dizim: [101 102 122 132 128 147 137 124 127]
nifun: [ 91 146 108 150 158 134 126 116 121]
tef: [119 188  77 157 112 202  84 148 118]
bivaf: [156 177 108 101 126 122 108 130 147]
patis: [ 91 146 108 150 158 134 126 116 127]
Tume: [175  37 188  47  87 152 114 119 134]
dabu: [100 151 115 167 157  95 150 126 125]
[116 127] => patis
present: [127 116] => no
places bivaf: [101] => 3
[119 188  77 157 112 202] => tef
[188  47] => Tume
present: [152 114 119] => yes
[101 126 122 108 130 147] => bivaf

bivaf: [136 102 111 153 137]
dakad: [109 103 109 103 118]
loz: [129 111 125 107 117]
saru: [201 196 203 194 192]
Tume: [130 141 125 133 110]
dizim: [135 146 155 137 153]
dabu: [102 197 149 127 127]
tef: [132 130 129 140 132]
[201 196] => saru
[137 153] => dizim
row of dabu => [102 197 149 127 127]
tail: [201 196] => [203 194 192]
places dakad: [103] => 1 3

dakad: [ 83  99  90  67 165 162  85  90  84  68 171  84  71 170  73]
dabu: [103 106 103  63 156 154  89 110 101  89 155 107  98 144 102]
patis: [179 148 156 199  89 102 174 163  83  81 162  91  70 163  84]
Tume: [ 77  97  94  53 172 158  83  80  78  72 180  91  65 169  79]
bivaf: [179 148 156 199  89 102 174 163 177 190  86 167 176  81 177]
places dabu: [89] => 6 9
row of Tume => [ 77  97  94  53 172 158  83  80  78  72 180  91  65 169  79]
row of bivaf => [179 148 156 199  89 102 174 163 177 190  86 167 176  81 177]

Gogad: [216 229 126 118 232 122 224 129]
saru: [174 193 145 109 195 142 188 147]
mef: [160 156 157 147 219 106 210 101]
dabu: [101 219 157 106 219 147 219 151]
Tume: [171 181 130 125 185 136 176 136]
[157 106 219] => dabu
places dabu: [157] => 2
present: [216 229 126 118] => yes
[157 147 219] => mef
[101 219 157 106 219 147 219] => dabu
[157 106 219 147 219] => dabu

bivaf: [139  65 189 147 162 174 114  90 116 112 120]
loz: [159 165  79 167 120  94  81  98 179 171 153]
dizim: [ 76 204 155 125 120 161  82 164  96  92  98]
Tume: [110 210 121 129 171 195  86 210 195 146 121]
dakad: [ 76 204 155 125 120  70 174 186 138 116 122]
mef: [179  90  56 134 118 111 173 118 162 179 175]
patis: [ 99 116 152  77  72 175 173 193  89  81  94]
present: [174  70 120 125 155] => no
places mef: [175] => 10
places Tume: [195] => 5 8
places Tume: [121] => 2 10

Gogad: [163  72 125 110 150 155  90]
bivaf: [100  97 104  84  91 138 144]
patis: [ 72 163 125 110 150 155 176]
places Gogad: [163] => 0
present: [ 91  84 104] => no
[ 72 163] => patis
row of Gogad => [163  72 125 110 150 155  90]
present: [ 97 104  84  91 139] => no

dabu: [109  99 118 166 154]
tef: [168 134  29  61 120]
bivaf: [152 150  72 136  86]
Gogad: [109 198 119 166  87]
tail: [118 166] => [154]
present: [ 99 119 166] => no

bivaf: [146 124 104 135 116 159 157 155]
dakad: [207 190 154  47  90 113 102 100]
dizim: [ 61 105 173 123 157  99 128  93]
nifun: [180 129 122 120 118 140 123 126]
mef: [151 172 206  98 102 152 155 151]
tail: [206  98 102] => [152 155 151]
present: [156  99] => no

Tume: [ 95 140 183 117 123 141]
bivaf: [126  90 144 129 101  80]
dizim: [ 88 139 126 106 126 165]
tef: [ 93 154 187 114 137 164]
dabu: [124  98 182 141 153 115]
nifun: [119 112 112 112 123 142]
saru: [147 103 138 130 187 158]
Gogad: [134  67 135 118  93  86]
patis: [124  98 182 160 130  41]
mef: [135  76 136 132  97  65]
dakad: [119 109 182 160 136  54]
loz: [119  94 138 115 105 117]
places nifun: [112] => 1 2 3
places dizim: [139] => 1

tef: [135 127 137 116 131 135 130 128 124 119 134 127 131 142 108 130 138 132
 135 130 146 131 129 124 135 124 122 128 130 116 126 139 134 125 134 131
 134 148 134 123  95 164  71 161  81  71 143 164 130 119 118 127 129 137
 117 125 140 129]
bivaf: [122 170 124 114 156 152 103 148 106 130 114  92 117 141 136  97 168 163
 150 123 137 117 148  78 221 121 143 152 119 165 151  79 122 124  89 149
 120 117 125  31  96 164  71  81 160 103 121 143 142 104 147 150  96 126
 127 142 187 108]
dakad: [122 170 124 114 156 152 103 148 106 130 114  92 117 141 136  97 168 163
 150 123 148 117 148  78 184  92 165 152 119 165 151  79 122 124  89 149
 154 117 125  31  96 164  71  81 161 103 121 143 142 104 147 150  96 126
 127 142 187 108]
[ 81 161] => dakad
[164  71  81 161 103 121 143] => dakad
tail: [161 103] => [121 143 142 104 147 150  96 126 127 142 187 108]
[135 127 137 116 131 135 130 128 124 119 134 127 131 142 108 130 138 132
 135 130 146 131 129 124 135 124 122 128 130 116 126 139 134 125 134 131
 134 148 134 123  95 164  71 161  81  71 143 164 130 119 118 127 129 137
 117 125 140 129] => tef
row of bivaf => [122 170 124 114 156 152 103 148 106 130 114  92 117 141 136  97 168 163
 150 123 137 117 148  78 221 121 143 152 119 165 151  79 122 124  89 149
 120 117 125  31  96 164  71  81 160 103 121 143 142 104 147 150  96 126
 127 142 187 108]
tail: [154 117 125  31  96] => [164  71  81 161 103 121 143 142 104 147 150  96 126 127 142 187 108]

Tume: [117 105 114 115 137 123 154 139 122  96 109 133  81 130  97 120 153 114
 157 148 133 120 164 137 133 136 117 123 113 136  82 121  93 138 107 120
  75 120 114 115 149 155 119 114 133 160 128  69 134 142 150 136 123 105
 116 121 127 110]
dakad: [118 120 131 101 130 152 111 141 142 140 129 128 130 118 128 143 118 100
 113 145 130 115 113  97 114 131 181 147 151 139  92 132  85 148 120 140
 123 163 152 143 119 143 154 132 139 132 148 181 101 137 119 133 128  87
 153 116 147 109]
bivaf: [124 135 135 124 137 119 155 149  87 104 145  95 116 145 121  92 135 121
 163 108 135 137 146 102 154  93  84 115 105 113 131 119 136 139 121 119
  96 125  91  94 112 168 120 122 104 176 124  93 149 118 131 120 117 134
 103 118 128 132]
patis: [156 140 107 146 141 124 100 112 125 132 140 133 153 140 143 138 136 142
 103 101 127 174 119 154 118 138 126 114 133 124 158 120 171  91 131 121
 154  95 138 146 150  69 115 126 147  92 124 131 142 113 109 140 110 136
 118 154 137 134]
saru: [154 150 120 151 129 139 113 119 134 149 142 138 148 140 152 123 149 153
 108 108 117 168 118 164 128 132 116 110 136 122 167 126 162  88 118 107
 151  94 131 157 142  68 111 117 140  82 121 140 137 126 102 137 117 149
 113 156 141 137]
Gogad: [114 109 128  92 123 148 120 135 133 118 136 131 126 117 108 142 132 105
 113 144 138 121 135  92 122 125 175 142 156 141  87 135  71 143 127 137
 121 158 157 151 121 152 141 129 138 124 150 164  82 136 124 137 121  89
 165 112 128 100]
loz: [114 124 121  96 119 157 125 146 136 101 135 158 113 112  76 130 140 105
 114 152 130 115 130 109 122 126 151 145 147 146  86 144  54 151 120 141
 117 140 143 140 126 158 131 133 124 116 149 122  85 158 127 139 133 107
 148  97 115 108]
mef: [155 149 111 153 137 126 102 115 130 139 140 129 152 142 145 134 142 142
 104 108 119 174 118 154 127 143 126 115 139 128 158 113 159  82 133 113
 157  93 138 150 152  67 118 121 145  95 124 141 141 116 109 137 106 148
 115 155 141 136]
tef: [124 178 180 111 109 109 160 136 102 140 142 155 135 146 146 108 134 137
 146 113 143 123 136 132 156 112  91 104 125 107 176 148 165 138 162 109
 132 118  88 105 108 133 116 106 104 126 133 131 146 129 113  94 125 147
 113 115 123 141]
dabu: [101 135 116 128 145 130 160 146 117  99 118 114  87 141 118 100 151 111
 174 139 127 125 138 114 128 114  88 139 100 131 106 111 118 130 120 106
 100 123  97  96 120 161 120 123 111 167 124  71 148 133 134 135 137 115
  91 132 132 139]
nifun: [105 118 116 116 137 119 165 150 122  95 112 134  77 139 101 110 160 112
 169 144 127 122 152 130 129 130  93 140 100 131  91 108 105 131 123 111
  90 120 101 107 136 159 120 111 122 158 130  64 143 137 147 147 137 113
  95 123 129 115]
dizim: [117 122 125  96 124 156 124 142 138 103 121 152 113 111  81 132 141 104
 114 153 132 119 130 115 118 130 156 139 147 144  86 145  55 148 122 140
 120 130 140 145 120 165 130 136 122 113 146 121  85 153 121 138 132 107
 156 104 115 118]
row of tef => [124 178 180 111 109 109 160 136 102 140 142 155 135 146 146 108 134 137
 146 113 143 123 136 132 156 112  91 104 125 107 176 148 165 138 162 109
 132 118  88 105 108 133 116 106 104 126 133 131 146 129 113  94 125 147
 113 115 123 141]
present: [ 96 120 161] => yes

saru: [ 64 179 214  78 132 190 166 100 175 222 142 158 145 130  54 180 160  93
  75 114 104]
patis: [ 65 172 202  78 132 185 162 102 169 218 137 161 139 124  61 180 154  89
  70 112 110]
tef: [ 67 183 223  82 131 193 169 100 180 222 147 153 139 123  61 177 166 100
  84 117  98]
mef: [ 65 172 202  78 132 185 162 102 169 218 137 161 139 124  61 180 154  88
  69 111 112]
row of tef => [ 67 183 223  82 131 193 169 100 180 222 147 153 139 123  61 177 166 100
  84 117  98]
[ 65 172 202  78 132 185 162 102 169 218 137 161 139 124  61 180 154  88
  69 111 112] => mef
tail: [223  82 131] => [193 169 100 180 222 147 153 139 123  61 177 166 100  84 117  98]

bivaf: [ 86  23 128 124 209 185 118 151 186]
dabu: [137 133 191 129 130 127 129 130 133]
patis: [128 129 129 129 131 126 129 130 123]
tef: [ 51 128 191 129 131 127 129 213 226]
places dabu: [133] => 1 8
places dabu: [127] => 5
[137 133 191 129 130 127 129 130 133] => dabu
[ 51 128 191 129 131 127 129 213 226] => tef
tail: [129 131 126 129] => [130 123]
places dabu: [129] => 3 6
tail: [191 129 131 127 129] => [213 226]

dizim: [ 88  46 153 101 149 230  68]
Tume: [220  35 168 102 149 230  71]
bivaf: [233  91  74 126  82  86 208]
saru: [181 139 151 117  82  79 175]
Gogad: [145 148  81 106 142 191 125]
tail: [101 149 230] => [68]
present: [230  68] => yes

patis: [159 117 148 164  56 181 125 103 169 131 169  96 152 213 137  77  88 125
  40 119  77 174]
dizim: [145 132 132 174  85 167 129 191 191 172 130  85 130 139 147 113 100 171
  79 172  91 133]
tef: [159 117 148 164  56 188 125 103 169 131 169  96 152 213 137  77  88 125
  40 119  77 174]
row of dizim => [145 132 132 174  85 167 129 191 191 172 130  85 130 139 147 113 100 171
  79 172  91 133]
tail: [130 139 147 113 100] => [171  79 172  91 133]
places dizim: [172] => 9 19
present: [125 188] => no
places dizim: [191] => 7 8

dabu: [ 40 133 128 137]
tef: [112 174 152 108]
Gogad: [113 165 132 123]
nifun: [129 162 158  94]
dizim: [ 55 126 124 138]
saru: [127 119 141 101]
tail: [112 174] => [152 108]
[126 124] => dizim
present: [127 137] => no
[ 55 126] => dizim
row of nifun => [129 162 158  94]

